One turning vector, and how many steps it has turned:
The counts run from 0 to 784.
[152  88 126 115 148  87 108 108 164 156 153 118 149  98 121 105 115 102
 125 127  84 141 153 126 103  92  85 125 135 109 146 164 122  90 148 103
 101 127 114  98  75 188 134 119 149 138 134 174 119 162] => 708
[165 125  92 140 144 133 100 108  94 111 171 110 162  89 118 152 143 147
 155 141  77 157 119 157  90 156 131 162 138 130 142 137 113  92  93 118
  88 104 154  77 126 161 101  98 159 113 142 145  94 111] => 778
[108 108 149 149 122 111  66 152 126 124 123 143 103  81 120  99 113 109
 133 140  91 167  87 129  69 116  98 175 143 105 145 134 170 103 142 153
 147 133 142  89 134 132  76  97 149 128 102 149 107 157] => 199
[150 125 135 188 139 109 134 130  91  73 183 112 143 110 123  89 137 141
 111 155  82 171 143 134  93 126 129 153 121 144 122 141 135  96 121 100
  55 129 112  82 145 148 117 147 164 114 118 124  93 142] => 445
[126 115 123 131 156  99  86 124 130 123 184  84 151 103 115  88 138 155
 135 119 101 149 123 147  80 118  90 151 106 127 137 155 122 100 124 148
  94  99 103  70 101 146 112 120 140 119 177 162 138 158] => 262
[123 142 144 172 145  63  79 131 130 156 153 101 134  98 125 111 124 111
 134 147 117 171 124 116  67 118 124 157 127 115 119 145 154  79 105 162
 136 119 149  78 106 146  94  90 112 128 122 148 121 163] => 345
[106 119 123 160 117 109 146 102 124 138 213 133 124 105 104 100 169 158
 139 105  76 134 152 113  96 112 127 135 167 112 119 117 146 126 135 124
  76 112 132 114 115 150  70 151 115 117 112 168  99 167] => 85
[147 114 141 117 107 116 109 105 119 137 168  96 146  89 107  98 180 149
 159 114  73 137 123 128  83 115  93 157 165 119 131 146 133  82  89 113
 124 131 183 120 110 152 113 104 167 121 130 176 106 153] => 221
[108 143 122 121 139 131  84 152 149 123 178 115 140 108  89  75 154 134
 152 106 101 138 134 150  80 102 103 128 154 110 132 128 112  85 202 134
 120  74 110  76 107 165 116 105 138 118 114 156 130 154] => 502
[124 100  68 116 156  94 113  84 139 169 174 107 150  90 159 142 117 119
 110 141 101 161 151 131 101 114 154 147 134  98 162 135 111 116 131 131
  91 127 122  88  93 179 111  83 102 143 122 141 111 145] => 72
[ 78 128  94 152 128 117  72 132 127 134 143 154 103 104 139 116  99 127
 127 133 100 176  99 158  54 104 138 161 140 101 121 133 125 109 151 174
 102 126 136  89 150 111 123  89 129 166 109 103 104 146] => 36
[112 103 116 137 114  91 124  98 106  93 206 113 116 125 138  83 169 144
 129 137  83 182 148 157 100 102 142 150 100 111 114 131 142 118  87 134
  54 150 107 114 141 140 114 129 139 125 133 105 100 123] => 600
[136 125 110 115 129 100 127  95 108 129 177  74 159  78 145  77 192 170
 123 134  87 151 125 134  91 117 114 166 133 108 147 151 128 102  93 118
 107 126 151 113 119 167 120  91 130 114 135 174 123 157] => 521
[108 108 106 175  84 103 104 136  94 116 159 148 109  85 127 110 149 116
 131 148 111 177 133 146  89 128 164 157 166  97 155 103 137 103 114 134
 101 135 133 104 148 179 104  93 103 122  86 122  93 120] => 206
[102  94 160 136  93 103 120 118 135 138 184 149 100 111  83  86 146 120
 165 105  96 134 133 133  94  85  95 118 187  88 136 118 158 128 135 122
  96 112 162  98 131 146 109 123 118 146 130 130  81 147] => 377
[133 148 128 163 137 126 134 146 106  72 183 119 143 117 104  81 145 143
 138 138  91 149 153 162 103 109 118 126 153 121 132 132 109  84 157 118
  63  89 115  81 144 170 145 146 155 114 111 125  95 119] => 444
[175 107 153 131 102 102  94 141 108 124 155 110 137 101  89 108 167 127
 148 127  96 150 139 127  68 112 118 168 156 104 151 127 147 103 118  98
 118 118 184  80 113 140 103  97 116 117 129 133  95 138] => 324
[ 70 114 138 138 146  80  83 112 123 127 191 125 122 115  95 140  83 152
 150 133 120 167 123 141  73 110 141 154 130 116 123 119 158 118 106 176
  96 111 156  85 121 126 101  88 127 135 128 112 103 128] => 182
[149 124 106 154 149 109 150  70 114 130 192 133 145  93 154 112 133 133
 122 124  57 160 126 139 108 120 109 134 129 118 134 163 127 131  97 115
  61 148 136 103 132 151 102 138 157 148 147 143  86 153] => 196
[137 102 114 127 176 108  98 138 106 113 148  94 155  82 145 111  94 141
 100 164 105 164 135 142  75 117 134 185  99 116 170 150 130 108 162 123
  92 131 124  53 117 138 123 106 124 124 138 121 113 159] => 270
[123  81  99  98 138 103  85 107 116 121 134 107 133  87 150 139  89 151
 130 163 103 163 114 151  74 115 112 164 122 122 136 151 115  70 103 134
 105 135 140 102 110 153 158  82 173 147 120 144 106 128] => 433
[149  93 109 122 118 117  88 131 106 126 158  98 133  96 141 101 131 161
 124 149  93 155 134 149  53 100 132 186 118 123 133 152 119  89 118 108
  84 144 180  90 126 106 157 118 132 142 157  97 102 144] => 212
[104  96 151 120 158 135 111 118 123 123 194  97 151 106  82 111 102 177
 141 115 102 130 139 130  76 106  88 156 145 134 134 137 135 117 145 127
  84  97 166  79 106 133 125 126 165 133 143 147 111 157] => 357
[ 79 109 126 101 155 104 102 134 157 131 190 111 128 123 113  77 136 131
 139 110 108 160 157 133 105  80 127 143 138  99 137 115 145 129 196 141
 109 108 108  87  97 167 108 101 121 106 102 140 126 156] => 106
[ 83  91 133 136 126 123 124 132 104 117 182  95 121  99 122  66 114 170
 101 125 109 140 142 131  75  88 101 145 144 114 158 143 126 130 170 128
  73 123 143  85 129 134 142 142 126 159 151 127 116 174] => 710
[103 124  91 123 126 104  57 131 133 138 161 110 118 106 151  93 144 118
 129 140  94 191 114 156  78 107 156 183 101 128  97 134 132  77 132 151
 132 155 125 112 123 138 106  86 153 115  93 124 126 134] => 88
[ 56 127  99 151 123 109 104 108 126 159 184 125 108 107 152  86 115 134
 105 111  95 175 135 122  77  86 148 152 140 120 105 136 131 115 144 165
  93 151 145 125 136 119 110 117 124 162 112 120 106 166] => 35
[117 100 127 124  91 104 132  90 115 147 159 164 106 100 120 111 133 128
 144 139  89 148 136 134  99  93 137 114 193  77 119 133 122  89 112 125
  91 131 165 136 138 160 150 105 144 154  84 129  70 118] => 214
[ 99  64  99  78 144 127  98 104 137 125 187  88 128  98 134  77 133 163
 121 117  91 153 135 156  86  89  96 166  94 116 141 147 119 129 145 132
  82 140 116 110 105 134 122 115 150 145 152 139 124 163] => 159
[105 119  92 164  85 105 105 110  89 108 168 112 119  98 154  90 167 141
 121 141 104 186 122 155  97 139 151 175 129 128 133 124 134  96  82 132
  77 151 132 129 157 169 113 103 123 131 112 128 104 120] => 205
[144 105 148 152 131  88  92 126 135 100 147 147 123  98 116 125 118 103
 152 154  80 181 105 138 103 130 119 147 128 118 114 129 159  61 119 141
 125 128  97  95 121 171  87 114 178  94  70 158 100 123] => 362
[102 114 115 144 160 125 112 118 150 141 200 102 156 103 114 116 119 117
 120 102 108 155 155 128 119 115 143 160 133 127 160 107 139 134 180 128
  92 100 113  90  91 197  84 118 126 111 105 155 117 152] => 364
[166 128 108 138  97  82 112 110 118 149 149 118 140  87 149  59 190 120
 118 136  82 155 139 124  84 103 123 135 152  91 143 157 119 100  98 106
 111 147 144 105 125 160 138 102 105 133 136 149 104 162] => 625
[ 94 104 144 131 153  97 121  99 133 120 189 163 104 119 102 140  81 143
 146 141  74 151 130 136  78 100 128 127 146 101 102 136 153 121 125 152
  74 116 148  76 125 106 112 131 139 149 121 112  70 132] => 78
[ 88 139  82 115 153  96 114  94 137 160 180 139 121 110 144 137 100 134
 128 148 102 167 147 140  92  99 175 129 146  80 119 120 117 108 134 159
  94 111 144  95 118 153 133  81 102 145  97 120 102 134] => 131
[117 109 122 165 125  98 155 108 117 136 187 153 110 107 132  76 141 126
  99 138  94 153 159 121  97  91 128 118 157  78 148 141 141 137 162 124
  66 144 112  82 142 153 110 136  90 149 120 119  86 161] => 489
[153 120 131 146 115 108  94 140 101 111 145 106 154  95 104 127 114 128
 142 154 112 156 144 141  82 110 129 149 163 133 153 127 114  57 128  95
  95  94 165  73 117 190 166  92 148 126 109 138  88 115] => 486
